[[-0.43,-0.59,0.27,0.21,2.03,-1.48,-0.90],
[-6.29,-4.36,1.05,-1.97,-1.08,2.09,3.28],
[1.82,4.01,-2.74,-2.02,0.51,-4.45,-1.75]] result: -4.36

[[-1.57,-3.64,4.20,-2.59,4.59,-1.83,4.45],
[-1.09,1.46,-4.08,5.59,-0.62,-5.93,-5.20]] result: 1.46

[[-1.15,-2.87,-6.89,-3.40],
[-2.02,-2.86,-3.60,-2.82],
[-0.30,0.61,-2.16,-2.94]] result: -2.86

[[-0.85,-3.82,-1.93,-0.08],
[1.29,1.30,1.73,-5.10]] result: 1.30

[[-0.67,0.22,0.24,0.14],
[3.75,-1.79,-1.50,-1.89],
[5.39,-3.78,-3.48,-3.79]] result: -1.79

[[0.73,4.88,-1.19,2.18,-4.14,1.74],
[-0.16,0.46,-1.19,0.95,-0.20,0.65]] result: 0.46

[[0.13,-0.34,1.31,-1.28,-0.09],
[-1.34,3.03,-0.94,3.77,-5.65]] result: 3.03

[[-3.43,-2.86,-0.20,0.85],
[-3.68,-2.63,-0.13,0.94],
[-3.10,-5.47,-1.11,0.89]] result: -2.63
---
-3.25	-2.83	-5.24	-0.24	-1.76	2.36 -> 2.36, -5.24

1.64	-5.57	-0.46	0.21	-6.33	-0.91 -> 1.64, -6.33

-4.14	-2.17	4.90	0.69 -> 4.90, -4.14

0.69	4.88	3.70	-6.44 -> 4.88, -6.44

-1.30	5.76	2.59	3.89 -> 5.76, -1.30

-1.24	0.15	-1.43	-0.19
6.17	-2.08	4.69	-2.75
-> 6.17, -2.75
---
[[-0.31,-0.63,1.27,0.60,0.47,-0.45,-0.32],
[-2.38,1.22,3.50,0.37,2.58,-5.99,-2.65]] → -0.31

[[0.05,1.08,-0.10,-0.07,0.77],
[4.49,-3.00,0.35,0.19,-1.48],
[5.00,-3.53,0.43,0.08,-1.37]] → 0.05

[[-3.79,2.73,0.34,-1.61,3.75,-2.84],
[0.25,5.40,3.53,-0.51,2.96,1.82],
[-1.77,0.96,3.53,-4.94,0.58,2.59]] → -3.79

[-3.12,-5.39,5.71,-2.62] → -3.12

[-5.08,3.93,0.57,-0.72,3.25] → -5.08

[[-5.63,1.34,2.70,-2.95,1.99],
[-6.03,1.07,1.17,2.01,-1.78],
[2.03,-5.24,-3.09,2.21,-0.48]] → -5.63

[-5.79,1.17,2.65,-1.03] → -5.79

[0.11,3.02,2.38,2.07,5.01,-4.12,-3.31] → 0.11
---
[[ 2.11  3.28  4.44 -0.85 -6.65]
 [-3.06  4.52 -2.00 -1.67  3.55]
 [ 3.27 -1.24 -0.21 -2.05  2.20]] => 2.20

[ 6.49 -0.53 -0.39  0.83 -0.17  0.47] => 0.47

[ 1.21 -1.40  5.90 -3.21  4.21] => 4.21

[[-4.49 -4.43  5.89  1.41  1.84 -6.17]
 [-4.53  3.43 -3.56  0.62  4.31 -0.98]
 [-5.19 -0.08  4.33 -2.12 -3.21  4.78]] => 4.78

[-0.35  3.13  6.58  0.37 -4.81  4.50  1.06] => 1.06

[ 0.63  1.85 -2.79  5.73] => 5.73

[-4.34  3.59  6.61 -5.17] => -5.17
---
[-2.41,-1.85,4.20,6.44] gives 6.44
[-2.43,2.49,5.82,-3.59] gives -3.59
[-4.17,-4.34,-5.34,0.03] gives 0.03
[-5.30,-2.61,1.28,3.91] gives 3.91
[0.46,5.67,-2.29,0.26] gives 0.26
[-0.34,-4.03,0.89,5.15] gives 5.15
[4.49,2.71,-2.67,-4.93] gives -4.93
---
[[ 1.01  0.62 -3.10 -2.27 -1.93 -3.35]
 [-0.09  0.17  4.41 -6.21  3.74  0.19]] Answer: -2.27

[ 1.48 -3.42 -4.14 -0.73 -5.05] Answer: -4.14

[[ 5.55 -0.40  1.61  1.30  1.44]
 [ 3.95 -2.32  0.90  0.19  0.67]
 [-0.30  1.15 -1.92 -1.46  1.64]] Answer: 1.61

[[ 3.78  2.92  1.28  5.11  0.18]
 [-4.21  2.84 -2.16 -2.33 -3.13]
 [-4.99 -2.70 -1.11  0.11 -2.00]] Answer: 1.28

[ 5.81 -2.02  1.14  4.84  0.77  2.63] Answer: 4.84

[[-1.06 -0.07 -1.28  0.19  1.32 -0.38  0.39]
 [ 4.08  3.92 -3.64 -4.26  1.02 -6.22  3.90]] Answer: 1.32

[ 6.07 -1.61  0.08 -3.97  3.94  4.78 -5.31] Answer: 3.94

[-3.59  5.38  2.89  1.64 -0.10] Answer: 2.89

[ 3.18  2.33  6.73 -1.18  6.42] Answer: 6.73
---
[-2.31 -6.08 -4.45 -0.69  1.90  1.07  2.25] result: 2.25
[ 4.37 -5.89 -0.21 -1.12] result: -1.12
[ 2.12  3.59  5.40  0.93 -2.57  4.34] result: 4.34
[-5.63 -2.34 -6.26 -0.71 -5.82] result: -5.82
[-0.65  4.40  6.53  0.26] result: 0.26
[-2.91  0.00 -5.66 -3.98 -4.70  5.11  0.34] result: 0.34
[-4.72  1.10 -1.13 -4.86 -0.30  6.48 -1.32] result: -1.32
---
[[-5.42,-4.55,3.51,3.79,-2.75,-4.99,-2.29],
[1.72,-0.48,1.39,-2.72,-6.20,-0.86,6.74],
[-6.58,-0.54,-0.53,-6.59,4.32,3.27,-2.11]] | -0.48

[[0.05,-5.94,2.76,0.05,-0.96,2.99],
[2.41,2.80,-4.55,-1.48,-2.07,-2.70]] | 2.80

[[1.92,-4.46,2.42,-0.66],
[-0.14,3.86,4.35,4.56],
[-1.20,3.89,4.96,4.55]] | 3.86

[[1.64,-0.07,-1.58,2.51,0.90,1.15],
[4.06,1.24,-0.49,-1.35,-0.44,-2.59],
[-1.44,1.48,-0.57,5.10,1.10,4.48]] | 1.24

[[5.59,-1.42,4.90,-0.67,5.05],
[1.79,-1.40,2.30,-0.67,1.03]] | -1.40

[[2.35,-3.53,3.75,-3.51,4.64,-4.77],
[2.41,-6.84,0.76,6.96,-3.61,-4.54]] | -6.84

[[-6.02,1.78,1.07,1.27],
[2.94,-4.32,0.14,-4.76],
[1.86,-1.59,-4.01,0.26]] | -4.32

[[1.13,2.94,-4.85,6.22],
[0.30,6.88,0.58,-5.19],
[-0.10,-3.46,-0.31,5.53]] | 6.88

[[-2.30,2.06,-0.49,-2.68],
[-2.72,3.81,0.07,-5.10],
[-2.29,3.94,0.60,-4.95]] | 3.81

[[4.97,-1.10,6.16,-3.37,-3.91,1.95,-1.50],
[-2.69,0.35,-4.51,2.59,2.21,1.42,3.21]] | 0.35
---
((0.93, 0.32, -1.27, -0.06, 1.40), (0.05, -1.90, 6.10, -0.56, 1.42)) => 6.10
(-1.15, 2.69, 4.33, 3.06, -4.35, -5.04, 0.78) => -4.35
(1.89, 6.80, -0.10, -1.28) => 6.80
(6.51, -1.38, -3.22, 4.98) => -1.38
(-0.32, 5.16, -1.25, -0.28) => 5.16
((5.07, 1.16, 2.42, 2.80, -3.45, -3.55), (5.06, -3.34, 0.94, 5.33, -2.96, -1.23)) => 5.33
